In the rows, zero is written as 128.
Which row each row swaps with, under one turn or mirror:
The rows were stretched afterwards, more along some directions than others.
zozof: [154 119 136  74 141 159 134 127 120 119 153 135 124 135 122 132 117]
Valag: [ 96 121 159 119 150 114  82 121 177 132 184 124 143 163 111 131 127]
rek: [ 90 104 135  98 143 121  88 145 159 139 153 133 100 127 117 168 115]
roka: [ 83 152 146 157 159  99 118 123 152 120 122 125 121 110 111 140 132]
bak: [150 102 106 112 106 136 116 142 135 152  95 180 104 105 107 167 130]
tov: [ 88 129 118 128 166 122 118 155 154 131 102 131 100  94 128 136 109]
tuv: [ 77 125 129 127 166 115 108 139 158 106 175 106 110 140 138 131  90]
somin: [119 133 168  86 147 182 125  79 129 123 171 112  92 138 143 122 102]
zosek: [138  95 114 129 118  95 153 168 142 104  88 168 133 130 117 153 137]
Dimi: [100 127 106 140 147 122 134 179 130 102 106 145 115  96 107 159 127]
mov: [128 107 114 139 115 131 141 173 135 119 126 136 117 121 117 139 109]
Mam: [149 129 118 123 113 121 129 113 146 167 140 142 136 135  95 134 127]
fidir: [ 95 129 160 114 135 170 150 133 123 132 112 117 114 112 101 141 108]
Rasat: [105 147 184 122 142 144 126  77 162 127 147 104 111 131 146 112 118]
bif: [113 145 135 177 126 124 116 148 131 142 108 132 110 114 113 143 138]
Zosu: [140 149 148 127 131  81 156 113 169 105 119 111 148 136 138 124 123]
nakor: [ 97 145 168 174 141  99 129 138 205 107  91 131 128 110 132 134 140]
lek: [ 74 133 139 136 163 106  99 136 172 103 182 108 126 151 132 123  91]
notef: [133  92 179  75 106 163 140 112 125 140 154 127 133 132 112 122 132]
fas: [ 99 142 154 178 138 109 120 166 199 109  86 132 121 109 121 139 133]
pimip: [137  87 106  86 123 123 126 124 111 125 162 131 129 161 157 125 109]
rodi: [ 72 127 148 123 157 115  92 123 170 116 194 108 131 157 128 124  94]
Sesi: [116 108 155 135 128  92 115 100 141 136 149 127 133 130 137 136 136]
detis: [140 130  86 140 113  89 122 132 152 130 113 158 125 128 123 162 125]
sodu: [115 147 130 150 162 102 126 109 159 103 141 140 123 158 129 136 126]
Zasev: [ 83 101 147  91 133 140 101  93 139 141 201 110 124 150 123 126 118]
turuz: [116 118 124 153 120 131 135 184 161 107 115 140 116 114 114 140 105]
Domil: [113 142 188 104 144 148 122  67 162 131 155 109 116 140 140 113 115]
Repe: [147 103 129  86 103 121 145 106 111 129 137 122 121 136 145 122 102]
letug: [108 136 151 133 140 139 173 142 156  89 141  99 124 127 120 133 116]
Pav: [142 150  95 146 118 122 127 152 131 102  90 138  90 117 137 127 110]
dezi: [135 104 183  88 109 162 147 110 126 137 134 127 133 124 114 118 131]
fomap: [114 110 167 104 138 132 101 112 167 135 176 140 144 153 108 133 138]
zanob: [102 100 159 113 152 165 122 145 150 118 130 140  85  87 120 164 123]
Repa: [113 136 173  91 147 189 131  89 121 115 183 107  98 141 132 119  96]
Ramin: [142 117 117 104 108 156 116  94 106 171 118 148 112 145 134 137 104]
Pevim: [111 123 132 163 118 140 136 181 165 110  99 139 113 106 116 139 109]
sut: [102 113 136 155 109 153 147 155 141 123  89 131 101  86 123 136 130]
mir: [107 153 133 130 134 151 135 169 132  87 133 135 115 121 111 151 112]
Kup: [136  98 168  95  97 131 163 118 114 122 132 116 140 130 126 119 128]
lupo: [135 144 114 133  96  88 128 137 151 107 126 143 140 150 135 148 112]
Lati: [135  99 157  97  96 126 157 123 119 116 125 122 129 130 138 122 112]
Rol: [115 128 157  89 148 185 147 118 106 109 163 104  97 117 121 123  97]
sem: [105 125 135  91 134 110 125 142 127  95 179 105 134 150  96 123 116]

tov is swapped with Mam
sodu is swapped with zosek
zanob is swapped with Sesi
Rol is swapped with Repe

